One turn moves each row of this set onto another row. After a few examples, where does it send each row asked below?
nibu: [  4   1   6   0   2  -8  11  -3 -25   5  20 -18   5  -4 -16]
Fikel: [  1   2  -4  -8  -8  -4   7   3  -5   6  23  -8  -2  -6 -26]
sulik: [ 26 -23  -2   8 -20  -4   4  -8   8  -1  13 -27   7   6   7]
ked: [ 27 -28  -5  14 -16 -11  11  -3   0  11  12 -20   8   3   2]
Sufa: [ -6   5   5  15  18 -10 -10  -6  -5 -24  15 -17   3   9 -15]
zazib: [ -8 -19  -6  17  -6 -16   5  28  -2   1  11 -13  -4 -11  -6]
Fab: [ 10  -6  -4   4 -11  -4  20   6 -10  14  21 -13   3  -9 -13]
Sel: [ 32 -23  -1  11  -5  -9  -3 -12   3   5  12 -25  10  16  -7]
Luti: [ 18 -36   1  22  -5 -11   1  -1   0   2  19 -30   6   2   8]
Rada: [ 17 -31  -3  10 -10 -15  -5 -19  -3  -3  11 -20   6   3   8]
pef: [ 30 -20   9   7   3 -14  12  -2  17  -5  18 -11  20  12  -6]
nunob: [ -1  -8 -21   6 -12 -12  -8  13   4   3   7  -5  -3 -10 -16]
Rela: [ -4   5   5  19  14 -14 -16  11  -4 -16  22 -25  10   5 -20]
vofo: [ -3   3   2  21  12 -14 -20   8  -6 -15  20 -27  10   4 -19]
Tidib: [ -3 -12   5   5  -8  -5  11   7 -19   7  28 -23  -4 -10 -13]
gorig: [  5   6   8  32  13 -15  -9  -4 -13  -7  19 -22   3   5 -16]
Zona: [  0 -11  17   5   0 -20 -12  -6   7 -34   8 -15  -1  13 -10]
luzad: [  2 -12  16   5  -2 -18 -16 -13   1 -31  10 -20  -2  11 -11]
Lovil: [ -2 -12  10  20 -15 -14  -2 -12  20 -18  11  -8 -15  14  -8]
zom: [ 12  13   6  30   2 -11 -11   1   1 -11   9 -30   4  -4 -15]
muru: [ -2  -2  -9   1 -12 -10   7   2 -17   7  14  -8  -3  -3 -26]
lise: [  1   5   8  35  16 -20  -7   8  -2 -11  12 -15   5   7 -15]
tero: [ -5 -22  15   8  -7 -16 -12 -10   9 -22  24 -17  -4  21 -12]
rike: [ 11 -20  17   0   4 -18  20   5  15 -10  15  -1  11  12  -2]
supil: [ 26 -19   7   9   4 -14  10  10  19  -1   9 -10  13  22 -11]
talug: [ -5 -23  13  10  -7 -18 -13  -6  12 -23  21 -15  -3  21 -11]
Pubak: [ -1 -13  26   8 -11 -22  -4 -11  12 -21  24  -7  -6   5 -11]
kugur: [ 23 -21   7   8  -8 -12  25  12  11   6  14  -9  10   8  -4]
tana: [  3   6  -6   4  -9   3  18   7 -13   8  18 -19   0   0 -14]
Fuv: [ -6   1  -1  19  16 -12 -15  -4  -3 -25  10 -17   2   8 -11]
rudag: [  0 -19  14  15 -15 -24 -15 -13  11 -21  17 -10  -8   2  -5]
puni: [  0  -9  15  15 -16  -9   1 -19  13 -15  17 -12 -14  14 -11]
Rutat: [ 14 -27  18  12   5 -12  21  13  10  -3  25 -17   9   9  -2]
firam: [  6 -13 -16  14 -12 -12  12  19   1  10   8  -7   3 -11  -6]
zipo: [ 10  17  12  27   6 -12  -3   8   5 -13  11 -24   6  -2 -18]
zopa: [ 21 -17  10   3 -11  -7  20  10  21  -6  13 -13  10  12   1]
doba: [ -5  -6 -15   8 -10 -17   3  15  -7   3   4  -1  -3  -3 -22]
tamuk: [ -2  -9 -14  17   2 -22  -1  21  -4  -3  -4  -7   5  -6  -5]
zozi: [ 32 -26  -2  13  -3 -15  -1 -10  12  -2  14 -18  18   8  -1]
luga: [  0  -2 -20  16 -10  -6   7  21  -1   4   2 -13   0  -2  -5]

Tidib turns into Rutat
tana turns into zopa
gorig turns into Pubak
Now find these:
firam turns into ked
Sufa turns into Zona
supil turns into nunob
zom turns into puni
muru turns into pef
nibu turns into rike
tero turns into Rela

